Each row in the table below has a label, given by one hidden rule.
-0.31|-1.11|-2.15|-2.55| 0.05| 0.68| 1.67| 1.64| 1.68| 0.63| 0.00 B
 0.23|-0.38|-1.21|-1.58| 0.33| 0.81| 1.33| 1.29| 1.35| 0.49|-0.07 A
 0.21| 0.32| 0.23| 0.43| 0.92| 0.93| 0.63| 0.58| 0.53|-0.05|-0.04 B
-0.54|-0.45|-0.21| 0.28|-1.23|-1.64|-1.37|-1.48|-1.68| 0.06| 0.03 B
 0.31| 0.25| 1.00| 0.94| 1.04| 0.58| 0.04| 0.17| 0.16|-0.45| 0.03 B
 0.02| 0.54| 0.29| 0.61|-0.35|-0.05|-0.37|-0.50|-0.66|-0.53|-0.04 A
-0.10| 0.27|-0.10|-0.02|-1.09|-0.47|-0.63|-0.90|-1.10|-0.67|-0.01 A
-0.51|-0.20| 0.04| 0.23|-1.05|-1.33|-1.24|-1.31|-1.07| 0.13| 0.04 B
-0.25|-0.96|-1.88|-2.31|-0.12| 0.17| 1.69| 1.70| 1.69| 0.73|-0.01 B
-0.20| 0.09| 0.52| 0.72|-0.48|-0.86|-0.96|-0.75|-0.70|-0.12|-0.05 A
 0.10| 0.16|-0.38|-0.50| 0.10| 0.85| 0.64| 0.55| 0.31|-0.28| 0.02 A
-0.68|-0.34|-0.30|-0.01|-1.56|-1.75|-1.47|-1.52|-1.52| 0.03| 0.01 B
 0.41| 0.24| 0.15| 0.13| 0.17| 0.58| 0.40| 0.37| 0.22|-0.37|-0.05 A
-0.30| 0.32| 0.34| 0.51|-0.39|-0.40|-0.58|-0.68|-0.86|-0.14|-0.07 A
 0.25| 0.01|-0.34|-0.66| 0.30| 1.09| 0.92| 0.90| 0.74|-0.16| 0.04 A
 0.32| 0.22|-0.16|-0.22| 0.73| 0.98| 0.87| 0.80| 0.81|-0.01| 0.05 B
-0.51|-0.22| 0.07| 0.27|-1.06|-1.41|-1.32|-1.29|-1.24| 0.16| 0.00 B
-0.80|-0.77| 0.36| 0.18|-1.42|-1.79|-1.50|-1.05|-0.72| 0.36|-0.07 B
-0.93|-1.09|-1.23|-0.99|-2.95|-2.90|-2.03|-2.24|-2.54| 0.48|-0.03 B
-0.72|-1.88|-3.09|-3.47|-1.87|-0.45| 1.82| 1.88| 1.90| 0.99|-0.03 B
 0.52| 0.46| 0.53| 0.53| 1.17| 0.87| 0.58| 0.54| 0.51|-0.17| 0.06 B
-0.03| 0.21| 0.72| 1.03| 0.28|-0.23|-0.61|-0.57|-0.42|-0.12|-0.07 A
-0.27|-0.47| 1.27| 1.19| 0.00|-0.78|-0.99|-0.52|-0.04| 0.28| 0.04 B
 0.11| 0.47| 0.65| 0.80| 0.53| 0.23|-0.13|-0.08|-0.10|-0.11| 0.04 B
 0.54| 0.58| 1.93| 1.81| 1.72| 0.74| 0.05| 0.18| 0.36|-0.16|-0.01 B
 0.00| 0.49| 0.25| 0.59|-0.05| 0.17|-0.15|-0.22|-0.33|-0.16| 0.03 A
 0.35| 0.48| 0.40| 0.46| 0.41| 0.54| 0.07| 0.05|-0.08|-0.64|-0.03 B
 0.29| 0.54| 0.39| 0.26| 0.03| 0.14|-0.16|-0.30|-0.25|-0.44|-0.03 A
-0.47|-0.33| 0.07| 0.30|-1.03|-1.43|-1.29|-1.17|-0.98|-0.05| 0.00 B
-0.67|-0.42|-0.47|-0.08|-1.66|-1.63|-1.41|-1.57|-1.68|-0.03| 0.07 B
0.31|0.47|0.15|0.13|0.47|0.72|0.43|0.45|0.40|0.00|0.07 B
 0.43| 0.51| 0.62| 0.54| 0.96| 0.80| 0.27| 0.32| 0.25|-0.27| 0.03 B
-0.63|-0.38|-0.24| 0.07|-1.49|-1.77|-1.47|-1.66|-1.85|-0.15|-0.05 B
 0.29| 0.35| 0.11| 0.04| 0.65| 0.87| 0.66| 0.60| 0.51|-0.09|-0.05 B
-0.93|-1.61|-0.12|-0.15|-1.89|-2.28|-1.75|-1.14|-0.73| 0.62| 0.04 B
-0.69|-0.44|-0.56|-0.51|-2.09|-2.11|-1.64|-1.77|-1.94|-0.01| 0.04 B
-0.16| 0.47|-0.12| 0.02|-0.14| 1.03| 0.50| 0.35| 0.13|-0.44| 0.05 A
-0.08| 0.26| 0.44| 0.50|-0.52|-0.83|-0.86|-0.89|-0.73|-0.08|-0.01 A
-0.39|-0.04| 0.11| 0.43|-0.69|-0.89|-0.96|-1.03|-0.99|-0.32| 0.05 A
-0.06|-0.01|-0.34| 0.12| 0.11| 0.81| 0.44| 0.31| 0.09|-0.34| 0.05 A
-0.37| 0.06| 0.16| 0.46|-0.76|-0.91|-0.97|-0.97|-0.98|-0.31| 0.04 A
-0.02| 0.12| 1.04| 1.13| 0.36|-0.13|-0.47|-0.36|-0.27|-0.32|-0.05 B
-0.42|-0.52| 1.22| 1.63| 0.47|-0.54|-0.84|-0.50|-0.28| 0.25| 0.00 A
 0.62| 0.55| 0.54| 0.40| 1.16| 0.88| 0.49| 0.57| 0.55| 0.09|-0.07 B
 0.44| 0.07|-0.56|-0.93| 0.30| 0.73| 0.99| 0.95| 0.96|-0.02|-0.01 A
Which label does each new row get?
-0.09| 0.49| 0.02| 0.30|-0.47| 0.06|-0.31|-0.53|-0.69|-0.54| 0.07 A
-0.15|-1.01|-1.96|-2.49| 0.17| 0.31| 1.65| 1.69| 1.69| 0.81| 0.01 B
-0.22| 0.12| 0.42| 0.79|-0.20|-0.36|-0.67|-0.70|-0.83|-0.29| 0.04 A
 0.19| 0.48| 0.16| 0.25| 0.59| 0.87| 0.43| 0.35| 0.27|-0.12|-0.07 B
 0.62| 0.25|-0.04|-0.38| 1.73| 1.12| 1.17| 1.23| 1.21| 0.30|-0.04 B
-0.67|-0.38| 0.32| 0.58|-0.97|-1.28|-1.24|-1.15|-1.19| 0.02| 0.05 B
-0.39| 0.20|-0.57|-0.53|-1.25| 0.78| 0.29|-0.05|-0.39|-0.21| 0.03 A
 0.11| 0.80| 0.42| 0.36|-0.45|-0.18|-0.38|-0.59|-0.73|-0.27|-0.06 A
-0.26|-0.03| 0.71| 1.21| 0.18|-0.51|-0.76|-0.67|-0.59|-0.08| 0.06 A
 0.12| 0.09|-0.51|-0.70| 0.30| 0.84| 0.99| 0.94| 0.85| 0.04|-0.06 A
 0.47|-0.16|-0.71|-1.17| 1.25| 0.90| 1.32| 1.29| 1.41| 0.51|-0.07 A
 0.09|-0.53|-1.46|-1.95| 0.47| 0.51| 1.50| 1.54| 1.58| 0.56| 0.02 A
-0.06| 0.27| 0.40| 0.49|-0.37|-0.45|-0.57|-0.59|-0.61|-0.36| 0.04 A
-0.61|-0.16|-0.18| 0.15|-1.24|-1.33|-1.16|-1.52|-1.64|-0.16| 0.06 B
-0.11| 0.09| 0.81| 1.01|-0.05|-0.58|-0.88|-0.69|-0.68|-0.17| 0.02 A
-0.41| 0.05| 0.22| 0.35|-0.89|-0.98|-1.02|-1.15|-1.17|-0.35|-0.03 A
 0.34|-0.13|-0.79|-1.13| 1.18| 1.05| 1.37| 1.37| 1.44| 0.45| 0.07 A
0.34|0.40|0.91|1.20|1.28|0.84|0.30|0.39|0.38|0.00|0.04 B
-0.22| 0.30| 0.42| 0.42|-0.71|-0.83|-0.86|-1.02|-1.12|-0.17|-0.07 A
 0.16| 0.03|-0.92|-1.13| 0.01| 0.96| 1.12| 1.07| 1.08| 0.19|-0.07 A
-0.06|-0.42|-1.40|-1.77| 0.03| 0.65| 1.43| 1.43| 1.36| 0.38|-0.03 B
-0.07|-0.73|-1.77|-2.14|-0.58| 0.61| 1.49| 1.49| 1.45| 0.45| 0.01 B
-0.79|-0.35|-0.49| 0.08|-1.46|-1.35|-1.27|-1.61|-1.82| 0.16| 0.02 B
 0.16| 0.22| 1.11| 1.33| 1.10| 0.62| 0.05| 0.13| 0.23|-0.10| 0.05 B
 0.32|-0.37|-1.05|-1.47| 0.92| 0.56| 1.54| 1.55| 1.60| 0.59|-0.07 A
 0.78| 0.56| 0.73| 0.55| 1.59| 0.99| 0.53| 0.62| 0.65| 0.01|-0.02 B
 0.56| 0.38| 0.71| 0.47| 0.84| 0.64| 0.27| 0.32| 0.29|-0.24| 0.03 B
 0.13| 0.19| 0.80| 0.76| 0.05|-0.37|-0.63|-0.53|-0.36|-0.06| 0.02 A
A new table starts here. Its rows get labels from a new hidden rule, each label after its row.
-0.93| 0.28| 0.10| 0.39| 0.59| 0.65| 0.18|-1.09|-0.30|-1.01| 0.81 H
 1.75|-1.11| 0.55| 0.12|-0.52|-0.21|-1.33| 0.82| 1.32| 1.58|-0.65 E
-0.22| 0.07|-0.96|-0.89| 0.37| 0.04| 0.25|-0.25|-0.47| 0.15|-0.37 H
-0.67| 0.07| 0.38|-0.13| 0.34| 0.10|-0.06|-0.52|-0.39|-0.14| 0.50 O
 1.63|-0.95| 0.26|-0.32|-0.69|-0.60|-1.24| 0.82| 1.25| 1.21|-0.51 E
-0.22| 1.62| 0.57| 0.20|-1.02|-0.73| 1.23|-0.14| 0.26|-1.71|-1.05 E
-1.23| 0.40| 0.17|-0.25| 1.30| 0.28|-0.48|-0.81|-0.14|-0.54| 0.65 O
-0.73| 0.37| 0.20|-0.99|-0.70|-1.19|-0.03|-0.69|-0.61|-0.75| 1.30 O
 2.07|-1.18| 0.21|-0.16|-1.06|-0.51|-1.09| 0.90| 1.08| 1.73|-0.72 E
-0.56| 0.86| 0.62|-0.01| 0.37| 0.05|-0.14|-1.24|-0.67|-1.59| 0.86 O
 0.98|-2.12| 0.99| 0.15|-2.63|-0.25| 1.42| 0.16| 2.33| 1.69|-0.49 E
-0.31|-0.27|-0.10|-0.18| 0.67| 0.62| 0.27| 0.30|-0.08|-0.22|-0.41 H
-0.63| 0.48|-0.33| 0.99| 0.69| 0.50|-1.00|-1.68|-0.67|-0.86| 1.32 O
-0.55| 0.15|-0.72|-0.84| 0.70| 0.16| 0.22|-0.17|-0.24|-0.20|-0.39 H
-0.75| 0.29| 0.13|-0.69|-0.17|-0.65|-0.08|-0.70|-0.58|-0.55| 1.05 O
-1.34| 0.69|-0.88|-0.85| 1.88| 0.07|-0.91|-1.08|-0.13|-0.80| 0.82 H
-0.29| 0.03|-0.41|-0.56| 0.06|-0.08| 0.15|-0.45|-0.65| 0.07| 0.26 H
-0.50| 0.73| 0.08| 0.46| 0.39| 0.16|-0.58|-1.43|-0.50|-1.24| 0.87 O
-0.55| 0.34| 0.72| 1.86| 0.39| 0.94| 1.43| 1.22|-1.19|-0.05| 0.62 M
-0.63| 0.13| 0.23|-0.60|-0.27|-0.44| 0.24|-0.37|-0.51|-0.46| 0.60 H
-0.08| 1.63| 0.49| 0.51|-1.12|-0.48| 1.60| 0.31| 0.26|-1.41|-1.26 E
-0.38| 1.16| 0.64| 0.12|-0.37|-0.26| 0.55|-0.40|-0.13|-1.58|-0.18 H
 1.78|-1.08|-0.15|-0.07| 0.16| 0.12|-1.46| 0.92| 1.49| 1.60|-1.09 E
-0.11| 1.59| 0.91|-0.20|-1.12|-0.80| 1.52| 0.04| 0.40|-1.90|-1.22 E
-0.73| 0.19| 0.09|-0.53| 0.31|-0.08| 0.11|-0.42|-0.30|-0.27| 0.20 H
-0.33| 0.05|-0.28|-0.57|-0.06|-0.22| 0.10|-0.49|-0.65| 0.00| 0.43 H
-0.38| 1.14| 0.84|-0.45|-0.42|-0.25| 0.59|-0.44| 0.08|-1.82|-0.30 H
 0.05| 0.03|-1.53|-1.10| 0.34| 0.04| 0.30|-0.23|-0.62| 0.37|-0.56 H
 1.60|-0.94|-0.33|-0.18| 0.41| 0.11|-1.56| 0.74| 1.44| 1.47|-0.96 E
 0.69| 2.53| 0.97| 1.61|-1.79| 0.10| 4.34| 1.97|-0.98| 0.01|-1.90 E
 0.23| 1.30| 0.60| 2.10|-0.23| 0.71| 1.87| 0.86|-1.67| 0.30| 0.30 O
-1.14| 0.36| 0.00|-0.67| 1.02| 0.08|-0.10|-0.31| 0.09|-0.78| 0.11 H
-0.42| 0.10| 0.71| 3.27| 0.58| 0.97| 0.22| 2.45|-1.72| 0.40| 1.14 M
 0.47|-3.00| 1.21| 1.71|-2.27|-0.15| 0.58| 2.33| 2.27| 1.91|-0.11 L
-0.05|-0.14|-0.57|-0.54| 0.00| 0.04| 0.27|-0.19|-0.64| 0.14| 0.04 H
 0.24| 0.21|-2.41|-1.56| 0.20|-0.47|-0.06|-0.72|-1.06| 0.42| 0.09 M
-0.52| 0.31| 0.13| 1.89| 0.66| 0.73|-0.51| 0.03|-1.10|-0.30| 1.24 M
-0.63| 0.12| 0.08|-0.37| 0.24|-0.03| 0.06|-0.51|-0.50|-0.20| 0.46 O
-0.48| 0.09|-0.18|-0.77| 0.06|-0.22| 0.28|-0.13|-0.26|-0.27|-0.06 H
-0.53| 0.09|-0.18|-0.52| 0.16|-0.12| 0.10|-0.43|-0.58|-0.30| 0.50 H
 0.24|-0.18|-0.61|-0.34| 0.02| 0.07|-0.13|-0.55|-0.69| 0.79| 0.14 H
 0.66| 0.03|-2.40|-1.67|-0.69|-0.83| 0.29|-0.54|-1.33| 0.60| 0.13 L
 1.51|-0.84|-0.56|-0.38| 0.51| 0.00|-1.61| 0.71| 1.44| 1.30|-0.91 L
-0.94| 0.13| 0.36|-0.01| 1.06| 0.50|-0.22|-0.48|-0.12|-0.30| 0.29 O
-0.31| 0.69| 0.62| 0.80| 0.21| 0.16| 0.01|-0.28|-0.80|-0.96| 0.73 O
Which label does each new row get?
 0.24|-3.22| 1.21| 2.08|-2.22|-0.18| 0.24| 2.63| 2.28| 1.96| 0.08: L
-0.39| 0.48|-0.68| 1.75| 0.63| 0.74|-0.84|-1.40|-0.78|-0.29| 1.23: M
 0.17|-2.69| 0.66|-1.23|-1.99|-0.80|-0.80|-1.70| 3.33| 0.21| 0.09: L
 2.16|-1.20| 0.15|-0.25|-1.20|-0.64|-1.09| 0.96| 1.09| 1.72|-0.71: E
 1.43|-0.90|-0.11|-0.14| 0.46| 0.12|-1.52| 0.80| 1.53| 1.28|-0.95: L
-1.47| 0.43| 0.06|-0.04| 2.25| 0.89|-0.70|-0.77| 0.18|-0.58| 0.29: M
-0.29| 1.22| 0.17| 0.58|-0.42|-0.33| 0.33|-0.92|-0.16|-1.27|-0.07: O
 2.03|-0.96|-0.88|-0.81|-0.58|-0.64|-1.24| 0.86| 1.09| 1.48|-0.85: E
-0.13| 1.51| 0.49| 0.21|-1.06|-0.48| 1.15| 0.11| 0.37|-1.52|-1.11: E
 2.15|-1.28| 0.30|-0.03|-0.97|-0.33|-1.07| 1.06| 1.21| 1.81|-0.93: E
-0.50| 0.76| 0.41| 0.10| 0.32| 0.06|-0.41|-1.35|-0.54|-1.43| 0.87: O
-1.09| 0.19| 0.49|-0.02| 1.04| 0.45|-0.17|-0.51|-0.13|-0.45| 0.38: O
-1.12| 0.24| 0.33|-0.08| 1.25| 0.48|-0.31|-0.57|-0.08|-0.48| 0.40: O
-1.26| 0.35| 0.32|-0.04| 1.53| 0.52|-0.56|-0.79|-0.02|-0.47| 0.54: O
-0.72| 0.48|-0.67|-1.51|-0.29|-1.11| 0.10|-0.51|-0.50|-0.84| 0.71: H
 0.47|-0.30|-1.64|-0.78| 0.26| 0.39| 0.42| 0.02|-0.77| 0.67|-0.72: L
-0.70| 0.14|-0.56|-0.20| 1.59| 0.78|-0.42|-0.59|-0.20| 0.04|-0.01: H
-0.50| 0.16|-1.33|-0.51| 1.71| 0.80|-0.36|-0.61|-0.37| 0.21|-0.25: H
-1.04| 0.21| 0.47| 0.00| 1.08| 0.43|-0.34|-0.66|-0.13|-0.30| 0.46: O
-0.24|-0.06| 0.21|-0.16|-0.06|-0.06|-0.11|-0.57|-0.52| 0.30| 0.50: O
 2.85|-1.38|-0.86|-0.51|-1.41|-0.59|-0.96| 0.98| 0.73| 2.41|-1.12: E
 0.18|-0.08|-1.41|-1.15|-0.24|-0.30| 0.45|-0.08|-0.82| 0.08|-0.14: L
-0.13|-0.17|-0.32|-0.34| 0.05| 0.20| 0.33|-0.18|-0.63| 0.18|-0.01: H
-0.85| 0.39| 0.32| 0.05| 0.57| 0.54| 0.37|-1.27|-0.36|-1.20| 0.80: H
-0.16| 0.02|-0.50|-0.63|-0.03|-0.21| 0.04|-0.49|-0.63| 0.19| 0.29: H
-0.04| 0.23|-1.80|-1.74|-0.54|-0.98| 0.42|-0.37|-1.07|-0.38| 0.42: M
 1.95|-1.09|-0.04|-0.40|-0.81|-0.56|-1.15| 1.01| 1.25| 1.45|-0.81: E
A new table starts here. Its rows get labels from a new hidden rule, each label after its row.
 0.41|-0.42| 0.36|-0.04|-0.14|-0.06| 0.21|-0.49| 0.10|-0.12|-0.16 U
-0.11| 0.64| 0.29| 0.07| 0.12|-0.07| 0.36|-0.60| 0.24|-0.01| 1.06 X
-0.47|-0.74|-0.82|-0.20| 0.23| 0.00|-0.31|-0.53| 0.27| 0.18|-0.20 C
 0.37|-0.53| 0.36|-0.47|-0.10| 0.71| 0.23| 1.53|-0.10| 0.15|-2.14 U
 0.44| 0.07| 0.40|-0.07| 0.00| 0.38| 0.34| 0.87|-0.08| 0.16|-0.07 X
 0.41|-0.56| 0.38|-0.16|-0.13|-0.12| 0.21|-0.54| 0.14| 0.11|-0.11 U
 0.11|-0.82| 0.59|-0.31| 0.09| 0.28| 0.02| 3.61|-1.30|-0.27|-0.98 X
 0.43|-0.37| 0.40|-0.25|-0.14|-0.01| 0.46| 1.20| 0.12|-0.33|-2.42 C
 0.40|-0.51| 0.36| 0.05| 0.01|-0.02| 0.21|-0.74| 0.15| 0.10|-0.13 U
-0.01|-0.86|-0.14|-0.18|-0.01| 0.06|-0.16|-0.57|-0.70|-0.28|-0.12 C
 0.06|-0.88|-0.09|-0.03| 0.02|-0.16|-0.07|-0.63|-0.64|-0.17|-0.20 C
 0.52| 0.07| 0.61|-0.16|-0.14| 0.07| 0.46| 1.06| 0.13| 0.15|-0.03 X
 0.42|-0.50| 0.40| 0.02|-0.08|-0.09| 0.14|-0.57| 0.13| 0.07|-0.08 U
-0.11| 0.55| 0.34|-0.06| 0.02|-0.02| 0.33|-0.62| 0.16| 0.02| 1.12 U
 0.08| 1.07|-0.67|-0.18| 0.25|-0.17|-1.16|-0.74| 0.42| 0.06|-0.22 U
 0.08| 0.33|-0.01| 0.26| 0.10|-0.03| 0.24|-0.48| 0.15|-0.02|-0.17 U
 0.48| 0.15| 0.35| 0.10|-0.23| 0.12| 0.33| 0.98|-0.12| 0.11|-0.04 X
-4.18| 3.24|-3.61|-0.50|-0.34| 0.30|-3.55|-0.06|-0.09|-0.40| 0.13 C
 0.46|-0.87| 0.47| 0.11| 0.05|-0.01| 0.38|-0.51|-0.07|-0.06|-0.27 C
 0.09| 1.22|-0.53|-0.13|-0.03|-0.04|-1.06|-0.64| 0.42|-0.09| 0.00 U
-0.53|-0.44|-0.69| 0.06|-0.05|-0.01|-0.39|-0.54| 0.25|-0.21|-0.30 C
-0.07| 0.63| 0.27|-0.03| 0.04|-0.09| 0.38|-0.59| 0.27| 0.03| 1.08 X
 0.41|-0.90| 0.51|-0.03| 0.11|-0.12| 0.36|-0.44|-0.12| 0.04|-0.21 C
 0.49| 0.18| 0.25| 0.06| 0.05| 0.20| 0.39| 1.09|-0.05| 0.08| 0.03 X
-0.53|-0.45|-0.52| 0.23| 0.06|-0.17|-0.31|-0.62| 0.18|-0.06|-0.29 C
 0.43|-0.82| 0.32|-0.20|-0.75| 0.22| 0.19| 1.70|-0.27| 0.26|-2.60 C
 0.23| 0.15| 0.46| 0.09| 0.12|-0.07| 0.47|-0.66| 0.26| 0.03| 1.54 U
 0.22| 0.19| 0.39| 0.09| 0.13|-0.03| 0.46|-0.69| 0.19| 0.02| 1.46 U
 0.43|-0.99| 0.51| 0.09| 0.15|-0.03| 0.39|-0.59|-0.20| 0.18|-0.37 C
 0.46| 0.11| 0.38|-0.23|-0.18| 0.25| 0.41| 0.98|-0.01| 0.18|-0.24 X
-0.11|-0.78|-1.14|-0.14|-0.26| 0.12|-0.55|-0.55| 0.09|-0.15|-0.19 C
 0.50|-0.83| 0.46| 0.34|-0.06| 0.42| 0.45| 0.53|-1.34|-0.07| 0.02 U
 0.39| 0.24| 0.39|-0.15| 0.10| 0.22| 0.33| 0.92|-0.12| 0.10|-0.13 X
 0.56|-0.85| 0.46| 0.51|-0.44|-0.41| 0.31| 2.88|-1.32|-0.80|-0.76 U
-4.07| 3.17|-3.72|-0.18| 0.13|-0.08|-3.99|-0.31| 0.23|-0.15|-0.54 C
-0.57|-0.31|-0.35|-0.04| 0.31|-0.01|-0.19|-0.53|-0.02|-0.04|-0.21 U
-0.12| 0.53| 0.27| 0.02| 0.09|-0.04| 0.38|-0.57| 0.19| 0.02| 1.09 U
 0.23| 0.17| 0.46| 0.05| 0.06|-0.12| 0.47|-0.66| 0.27| 0.11| 1.50 X
-0.10| 0.62| 0.33| 0.09| 0.09|-0.10| 0.30|-0.61| 0.20| 0.06| 1.17 X
-0.13| 0.52| 0.26| 0.04| 0.11|-0.01| 0.37|-0.62| 0.16|-0.02| 1.07 U
-0.54|-0.53|-0.63| 0.01| 0.03|-0.10|-0.45|-0.55| 0.11|-0.15|-0.27 C
 0.41|-0.87| 0.82| 0.14| 0.25|-0.78| 0.68| 2.91|-1.30|-0.07|-1.68 U
 0.51|-1.08| 0.46| 0.10| 0.12| 0.05| 0.47|-0.42|-0.07|-0.02|-0.23 C
-0.11| 0.55| 0.29| 0.02| 0.09| 0.02| 0.36|-0.58| 0.14| 0.03| 1.10 U
 0.41|-0.58| 0.28|-0.12|-0.03|-0.15| 0.15|-0.57|-0.07|-0.10|-0.10 U
 0.48| 0.30| 0.51| 0.09|-0.29| 0.10| 0.48| 0.79| 0.01| 0.31|-0.07 X
-0.10| 0.55| 0.29| 0.00| 0.05|-0.07| 0.38|-0.61| 0.20| 0.04| 1.08 X
 0.22| 0.21| 0.44| 0.08| 0.09|-0.06| 0.46|-0.69| 0.29| 0.05| 1.51 U
 0.21| 0.20| 0.39| 0.02| 0.15|-0.08| 0.47|-0.63| 0.32| 0.09| 1.40 X
-0.53|-0.60|-0.63| 0.12| 0.04| 0.03|-0.33|-0.51| 0.25|-0.27|-0.32 C
 0.44|-0.77| 0.32|-0.06|-0.10|-0.06| 0.33|-0.63| 0.26|-0.08|-0.02 C
 0.47|-0.78| 0.44|-0.17| 0.13| 0.24| 0.40| 0.57|-1.12|-0.17|-0.07 U
 0.51|-0.51| 0.36| 0.70|-0.44| 0.17| 0.38| 1.41| 0.60| 0.75|-1.70 U
Here are more rows. What is the label of each one?
 0.23| 0.18| 0.45| 0.02| 0.06|-0.06| 0.49|-0.62| 0.31| 0.05| 1.47 X
 0.37|-0.68| 0.64|-0.12|-1.03| 0.12| 0.54| 1.25| 0.03|-0.24|-1.29 U
 0.45|-0.79| 0.40| 0.08| 0.00|-0.15| 0.23|-0.60| 0.18|-0.09|-0.10 C
 0.48|-0.99| 0.68| 0.22| 0.11| 0.13| 0.38| 1.45|-0.21|-0.06|-1.47 U
 0.23| 0.22| 0.47| 0.12| 0.12|-0.02| 0.46|-0.63| 0.22| 0.06| 1.53 X
-0.05|-0.67|-1.14| 0.10|-0.04|-0.04|-0.49|-0.65| 0.14| 0.05|-0.13 C
 0.49| 0.35| 0.47| 0.22| 0.14| 0.12| 0.39| 1.19|-0.09| 0.17| 0.02 X
 0.53| 0.10| 0.41|-0.03| 0.00| 0.33| 0.34| 1.13| 0.02| 0.11|-0.17 X
-4.05| 3.31|-3.91| 0.49| 0.70|-0.61|-4.15|-0.52| 0.37|-0.35|-0.16 C
 0.24| 0.19| 0.48| 0.07| 0.10|-0.02| 0.47|-0.69| 0.27| 0.01| 1.49 X
-4.04| 3.70|-3.94| 0.36|-0.28| 0.06|-3.80|-0.59| 0.18| 0.35|-0.27 C
-0.05| 0.65| 0.33| 0.09| 0.07|-0.07| 0.38|-0.69| 0.25|-0.01| 1.11 X
 0.49| 0.08| 0.24|-0.29| 0.02| 0.26| 0.51| 0.92| 0.04| 0.18| 0.04 X
 0.22| 0.19| 0.42|-0.03| 0.04|-0.03| 0.47|-0.62| 0.30| 0.04| 1.42 X
 0.48|-0.56| 0.57|-0.24| 0.00|-0.42| 0.58| 0.90|-0.13|-0.09|-1.85 C
-0.10| 0.54| 0.27|-0.04| 0.07|-0.02| 0.34|-0.59| 0.21| 0.02| 1.14 U
-0.10| 0.53| 0.26|-0.03| 0.08|-0.07| 0.35|-0.56| 0.11|-0.01| 1.11 U
 0.10| 1.21|-0.59| 0.06|-0.15|-0.07|-1.13|-0.79| 0.45| 0.02|-0.22 U
 0.23| 0.23| 0.45| 0.15| 0.05|-0.01| 0.46|-0.68| 0.32| 0.04| 1.45 X
-4.13| 3.56|-3.89|-0.44| 0.21|-0.46|-3.87|-0.57|-0.61|-0.03|-0.14 C
 0.23| 0.15| 0.41| 0.09| 0.09|-0.08| 0.48|-0.70| 0.34| 0.01| 1.51 U
-0.12| 0.59| 0.27| 0.01| 0.09|-0.01| 0.35|-0.58| 0.19| 0.06| 1.15 X
 0.51|-0.93| 0.46|-0.01|-0.05|-0.02| 0.31| 0.41|-1.01|-0.29|-0.13 U
 0.47| 0.03| 0.49|-0.33|-0.04|-0.04| 0.52| 1.10| 0.15| 0.04|-0.17 X
-0.08|-0.75|-1.05|-0.28| 0.06|-0.02|-0.47|-0.75| 0.10|-0.39|-0.32 C
 0.47|-0.99| 0.65|-0.24| 0.04|-0.38| 0.41| 1.53| 0.34|-0.32|-2.10 C
 0.21| 0.18| 0.47| 0.13| 0.10|-0.03| 0.47|-0.71| 0.23| 0.12| 1.49 U
 0.24| 0.16| 0.46| 0.02| 0.12|-0.07| 0.47|-0.69| 0.26| 0.06| 1.48 U
 0.23| 0.22| 0.42| 0.08| 0.11|-0.06| 0.49|-0.64| 0.25| 0.04| 1.49 X
